a =
[[146 153 122 120 112 156]
 [126 133 112 130 142 131]
 [134 137 134 122 125 112]
 [123  99 134 122 147 152]
 [130 132 131 129 126 140]
 [134 122 120 113 133 141]
 [132 126 110 119 116 123]
 [103 112 134 123 121 137]
 [113 118 115 120 121 129]]
Counting starts at 0.
The top-left entry: 146
The smallest entry is 99
The entry directly above the smallest entry is 137
The bottom entry of the column that holds the largest entry: 129
The entry in row 1 and column 1 is 133
Report the entry in row 2 and column 2.
A: 134
Report the entry in row 1 and column 0.
A: 126
The entry in row 0 and column 1: 153
The top entry of the column that holds the largest entry -> 156
The entry directly below 147 is 126
The entry directly below 99: 132
The entry directly below 119 -> 123
The entry just right of the smallest entry: 134
The entry directly below the largest entry is 131
Report the bottom entry of the column that holds the smallest entry.
A: 118
Report the entry in the bottom-left corner.
A: 113
The entry just right of 116: 123

x =
[[122 109 138 129 122 120 137 141 130]
 [119 138 131 140 128 129 110 106 130]
 [133 131 117 108 137 126 109 135 138]
 [120 138 131 124 128 153 124 118 125]
 [145 124 125 125 121  99 153 147 135]
 [114 107 139 125 126 121 156 141 114]
 [124 116 118 121 130 109 142 155 130]
 [131 135 126 113 128 142 127 123 126]
 [136 148 138 122 124 123 121 109 133]
 [120 116 127 131 133 111 122 142 133]
 [138 140 137 128 119 112 150 125 127]
 [132 136 106 106 137 127 127 137 127]
 [125 138 124 141 123 124 120 115 129]
 [129 134 136 112 121 149 107 110 137]
 [121 115 133 129 130 118 135 141 125]
 [125 107 123 118 122 119 121 150 143]]
Rows and columns are numbered from 0.
The entry at row 0, column 0 -> 122
Report the entry at row 0, column 1.
109
The entry in row 2 and column 0 is 133
Report the entry in row 0 and column 2.
138
Report the entry at row 1, column 1.
138
The entry in row 2 and column 2: 117
The minimum: 99
Report the entry in row 2 and column 1.
131
Report the bottom entry of the column that holds the largest entry.
121
Report the top entry of the column that holds the largest entry.
137
Report the entry in the bottom-right corner.
143
The entry directly below 113 -> 122
Report the bottom-left entry.
125
The entry in the top-right corner is 130
Report the entry in row 1 and column 0.
119
Report the entry just left of the smallest entry.
121
Report the entry just right of the largest entry.
141
The entry directly above the largest entry: 153
Report the entry directly above the smallest entry.
153
Report the entry directly above 117.
131
The bottom entry of the column that holds the smallest entry -> 119

Read these off the matrix that follows.
1) Which number is the entry just left of the centre entry?
2) Which number is the second entry in reading order?
3) Which number is the entry just right of the smallest entry?
4) Which number is the entry just left of 108?
5) Which number is the minimum?
array([[121, 131, 137, 137, 136, 104, 142, 124, 133, 127, 137, 121, 121,
        129, 127],
       [128, 152, 130, 117, 129, 123, 129, 121, 145, 127, 137, 110, 129,
        129, 118],
       [131, 145, 124, 115, 119, 139, 117, 128, 138, 129, 131, 122, 134,
        126, 123],
       [122, 124, 136, 139, 135, 108, 140, 126, 128, 127, 133, 126, 122,
        129, 130],
       [117, 119, 140, 147, 128, 102, 138, 131, 125, 129, 137, 138, 120,
        124, 138]])
1) 117
2) 131
3) 138
4) 135
5) 102

A = [112 113 104 126 137 134 133 131 132 127 121 136 150]
The entry just left of 104: 113
The first entry from the right?
A: 150
The 2nd largest entry -> 137
The median of all entries -> 131

B =
array([[136, 130, 138, 153, 126, 125, 119, 125, 124, 148],
       [129, 139, 136, 124, 139, 119, 133, 131, 139, 102]])
Rows and columns are numbered from 0.
The entry at row 1, column 0 is 129
Read off the entry just left of 131.
Answer: 133
The entry at row 0, column 2 is 138
Read off the entry just right of 153.
Answer: 126
The entry just right of 126 is 125
The entry at row 0, column 1 -> 130
Read off the entry in the top-right corner.
Answer: 148
The entry just left of the smallest entry: 139

((114, 121, 128, 121, 133, 129), (128, 126, 127, 130, 116, 125), (138, 135, 118, 130, 132, 131), (117, 126, 132, 123, 130, 132), (127, 128, 128, 132, 116, 124), (135, 138, 122, 136, 110, 129), (135, 126, 121, 129, 121, 120), (116, 126, 124, 126, 116, 123), (134, 122, 127, 124, 147, 131), (153, 126, 129, 133, 123, 119), (121, 131, 131, 134, 116, 125), (119, 123, 142, 124, 121, 131), (131, 126, 124, 131, 125, 129), (137, 135, 123, 133, 131, 131), (137, 135, 122, 130, 138, 130), (125, 125, 141, 128, 130, 130))
The minimum -> 110
The entry just right of the smallest entry: 129
The 3rd largest entry: 142
The largest entry -> 153
Give the first entry in reading order.
114
Give the fifth entry in reading order.
133
The second entry in reading order -> 121
The entry just right of the largest entry: 126
